Q:
[[ 30.3   2.3   3.6  18.7   7.1  22.3  24.0]
 [ 55.0 -29.6 -29.3 -12.5 -25.2  55.3  56.3]
 [ -3.4  11.6  13.0  12.2  12.2 -12.1 -11.4]]
A: 30.3

Q:
[[ -0.2 -21.9 -10.0 -15.6  28.7   2.8]
 [  0.5  -8.9  65.5  -1.6  36.8 -34.4]
 [ -5.7  10.2 -12.2 -10.7  -0.2  14.2]]
A: -0.2

Q:
[[ 36.4 -29.9  19.0   0.0 -24.4  34.2]
 [ 11.6  16.5  13.7 -34.1  10.7  10.2]
 [-37.8 -27.7  -3.5   0.0  37.2 -55.6]]
A: 36.4

Q:
[[  9.9 -46.8  -8.1  21.2  21.2]
 [ 54.2  19.9 -14.4 -25.7 -29.0]
 [-28.5 -14.8 -25.0  48.8 -31.5]]
A: 9.9

Q:
[[ 18.1 -25.8  44.6  50.1 -10.9  27.6]
 [  3.9   6.3 -10.3 -24.8 -25.9 -30.5]
 [ 38.6  -3.5  16.2 -21.8 -20.2 -44.8]]
A: 18.1

Q:
[[ 0.0  9.6 -8.4 11.6 48.3]
 [ 2.0 13.2 -8.4 10.3 53.4]
 [ 4.2  9.6 -8.9 10.3 40.3]]
A: 0.0
---
Q:
array([[-21.1, -58.4, -30.0,  24.4,  12.0,  -8.8],
       [-25.7, -21.5,  -4.0,  32.7,  23.3, -12.3],
       [ 52.4,  -3.3, -13.4,  -1.1,  57.4,  -9.7]])
A: 32.7

Q: array([ 10.2,  39.0, -63.3,  -0.2, -47.9])
A: -0.2

Q: array([ 23.7,  35.0,  -9.2,   4.6, -28.2, -45.4,  63.4])
A: 23.7

Q: array([-10.3, -42.4, -47.4,  18.1,   4.4])
A: -10.3

Q:
array([[  5.1,   1.0,  20.0,  -6.4],
       [  0.5,  -7.7, -15.4,  10.5],
       [ -9.3, -53.8, -16.8,   7.5]])
A: 7.5

Q: array([ 14.8, -54.0,  38.2, -10.6])
A: -10.6

Q: array([-18.5, -65.9,  32.9, -62.3, -40.5, -42.9])
A: -40.5

Q: array([-46.2,  12.7,  49.4, -23.7, -27.0,  15.2,  -6.1])
A: 12.7

Q: array([-60.9,  -3.6, -45.4,  19.7,  35.4,  41.1])
A: 19.7

Q:
array([[ 44.2,  50.8,  30.2,  33.5,  21.3, -13.1,  27.1],
       [ 18.0, -16.2, -58.3, -10.3,  59.7,  -0.7,  42.3]])
A: 44.2
---
[[-16.2  10.5  -4.0 -17.8 -14.3  16.5 -12.3]
 [ 39.2  65.2 -37.2  52.6 -41.7  15.0  33.7]] result: -37.2

[[-25.9  14.5 -33.3  57.5]
 [ 23.2  20.2  -7.3 -11.7]
 [-33.6  26.3 -32.1  58.6]] result: -32.1

[-10.2 -40.3 -47.8  -2.4] result: -47.8

[[-46.3  54.6  27.7  -6.0   0.1 -24.3  -8.2]
 [ 13.4 -60.1 -67.5  24.3 -44.7  24.0  33.7]
 [ 17.4 -40.2  -9.8   4.7   2.1  20.2   6.4]] result: -9.8

[[ -8.1 -47.7  23.7  33.7  28.8]
 [  9.8  36.1 -12.3  12.6  16.5]] result: -12.3

[63.4  4.1 36.3 -5.3] result: 36.3

[[-29.2  -1.3  41.6 -45.6 -49.5 -51.5  42.6]
 [-29.2  44.7  41.9 -49.1 -50.4 -18.3  42.1]] result: 41.9

[61.7 -3.3 31.9 53.3  9.6] result: 31.9

[ 14.0 -37.2 -51.1 -15.5] result: -51.1
---
[ 26.0  64.9 -56.3  40.1  12.5 -29.0] => 64.9
[-19.3  -9.6  36.8  51.1  29.7] => -9.6
[ 55.3 -66.9  38.8  29.7 -61.4  -1.6  15.2] => -66.9
[16.4  8.7 19.4 49.1 11.5] => 8.7
[ -2.1   6.5 -57.7  31.8 -27.2  25.2  14.6] => 6.5
[-30.1   0.3 -13.8 -49.2  -0.3] => 0.3
[ 8.7 -3.7 51.7  5.2 20.8 55.6 14.9] => -3.7
[ 56.1 -39.1 -40.3 -33.1  43.9 -62.2] => -39.1
---
array([[ 0.007,  0.127,  0.131,  0.088],
       [-0.119,  0.102,  0.194,  0.074],
       [ 0.023,  0.096,  0.128,  0.098]]) | 0.131

array([ -63.8,  116.6, -151.7, -105.9]) | -63.8

array([ 1.376, -1.394, -2.020, -1.205, -1.765, -0.753, -1.567]) | -0.753

array([[-158.895,   -7.152,  -94.916,    7.026],
       [ -40.714,  146.210,   82.763,  142.177]]) | 142.177

array([[-144.35,  -83.08,   32.79,   16.61],
       [ 190.45,   -7.69,  109.32,    7.32]]) | 109.32

array([-185.63,  133.41,  122.13,   87.40,  160.23]) | 133.41

array([[ 11.25, -16.76,   5.05,   1.48,   5.19,  10.68],
       [ -5.42,  -0.25,  -5.62,  -4.31,  -0.17,   7.36],
       [ 18.60, -13.24,   6.53, -11.60,  16.32,  -1.41]]) | 16.32

array([ 0.3,  1.8, -1.7, -1.0]) | 0.3
---
array([298, 285,  15, 756, 659, 555]) ==> 298, 555

array([7, 5, 2, 7, 6, 1, 2]) ==> 7, 2

array([52, 30, 33, 79, 83, 18]) ==> 52, 18

array([[8, 2, 3, 2, 4],
       [3, 5, 2, 8, 1]]) ==> 8, 1

array([723,  91, 967,   7]) ==> 723, 7

array([[5, 3, 5, 6, 5, 7],
       [4, 0, 1, 6, 3, 3],
       [4, 5, 2, 7, 2, 6]]) ==> 5, 6

array([[ 615,   11,  183,  369,  410],
       [-344, -603, -350, -777, -943],
       [-614,  -31,  -12, -768, -385]]) ==> 615, -385
